In the rows, zero is written as 128.
One turn sends every row of this set to another row. A few are shown first. Where does it send the rows asked after them?
J765: [168  94 128 152 119 119 116 139 129 107 119 127]
J671: [167 126 139 160 124 148 111 146 105 112 106 133]
J622: [156 143 133 161 132 136  78 126 124 103 123 122]
J56: [141 121 129 137 120 146 124 138 124  83 112 124]
J448: [175 110 114 146 117 115  94 134 141 107 127 116]
J225: [167 120 123 170 124 119 112 139 128 118 131 143]
J907: [158 122  97 135 118 117 109 128 130 102 126 127]
J77: [153 126 146 118 132 122  89 147 115 120 121 129]
J679: [145 145 114 152 124 132  98 136 149 114 112 150]
J84: [161 130 139 125 104 143 130 131 150 118 105 138]
J437: [145 148 126 114 125 152 102 137 139 117 103 133]
J276: [156 125 126 149 132 123 119 130 137  79 111 124]
J897: [154 130 123 130 131 120 133 123 139  99 106 141]
J320: [173 132 130 128 107 143  97 134 154 131 114 115]
J964: [155 132 139 132 135 148 111 150 107 121 123 114]
J33: [141 139 147 116 115 151 105 117 128 117 122 128]
J354: [174 121 123 130 122 125  95 137 144 142 110 135]
J323: [161 128 171 150 132 136 104 133 141 118 126 118]
J422: [171 131 129 133 116 136  82 127 138 130 130 151]
J202: [165 119 147 145 122 123  90 143 113 111 105 147]
J172: [163 142 148 157 152 133 103 126 132 115 119 123]
J812: [154 100 141 134 122 144 120 116 139 115 132 114]
J645: [154 147 141 130 122 149 121 130 149 104  97 124]
J661: [165 119 113 131  90 141 107 138 142 124 124 123]
J250: [153 127 154 154 111 140  80 136 133 106 131 117]
J864: [156 124 127 159 129 131 124 119 142 138 106 124]
J935: [145 120 129 128 117 146  93 134 145  91 136 141]
J156: [138 127 141 153 124 133 135 128 120 105 125 121]

J645 goes to J320
J671 goes to J964
J812 goes to J935
Now find these:
J323 goes to J250
J156 goes to J33
J437 goes to J354
J897 goes to J84

One turn sends every row of this set to another row. A few are shown first. Where does it send the rows asked after them?
J75: [156 113 133 124 133 130 105 129 135 139 137 119 144 113 128]
J325: [145 137 127 125 159 130 156 163 123 130 124 151 111 106 139]
J393: [161 138 136 142 138 127 138 164 119 137 156 113 153 110 104]
J59: [141 145 124 119 153 129 165 167 132 114 131 135 119 100 135]
J165: [138 141 124 119 158 130 161 165 129 117 128 140 115 104 137]
J580: [147 117 134 141 160 137 119 154 107 150 144 137 133 122 110]
J195: [138 104 150 127 147 134 115 146 130 155 133 111 135 115 128]
J994: [145 128 150 112 132 121 128 146 146 141 151  95 138 115 123]
J470: [147 146 127 118 155 124 160 162 128 124 131 146 109 107 137]
J265: [152 152 128 120 148 122 166 165 131 122 135 138 117 103 135]
J887: [159 122 133 119 127 125 110 130 141 133 143 114 146 112 126]
J773: [155 116 132 119 133 127 105 127 137 137 140 120 140 116 128]
J41: [148 144 134 115 150 119 128 147 124 134 165 127 122 129 103]
J629: [136 111 149 114 148 128 114 140 136 151 141 113 125 122 128]
J159: [159 115 133 127 129 130 109 132 136 138 137 116 149 110 127]
J652: [144 143 125 125 151 130 167 171 130 116 129 132 126  97 135]
J355: [156 122 136 151 148 136 129 163 109 147 145 125 150 111 108]
J716: [144 138 125 130 153 135 165 172 127 119 124 135 128  95 137]
J389: [149 134 127 134 156 133 158 168 120 132 121 148 120 100 139]
J954: [143 128 133 123 161 127 119 146 115 143 154 138 119 130 108]
J295: [145 109 151 133 137 134 123 153 133 152 136 102 148 108 127]
J974: [140 134 125 130 158 136 161 170 124 122 122 140 123  98 138]
J670: [138 135 125 124 160 134 159 167 125 120 124 142 117 102 138]
J576: [139 123 150 106 141 121 120 140 143 143 149 105 125 122 125]
J266: [161 119 133 125 126 127 111 132 138 135 140 113 150 110 126]
J861: [158 149 135 124 139 118 137 155 126 131 166 114 139 118 101]
J118: [157 121 133 116 130 125 108 127 140 134 143 117 140 116 127]
J625: [154 140 128 136 149 131 164 172 123 129 124 140 129  95 137]
J450: [155 148 128 129 145 126 168 171 128 124 131 136 127  97 135]
J760: [149 121 151 126 130 126 129 153 140 145 145  94 149 108 124]

J954 goes to J41
J974 goes to J670
J295 goes to J195
Now find these:
J118 goes to J887
J325 goes to J470

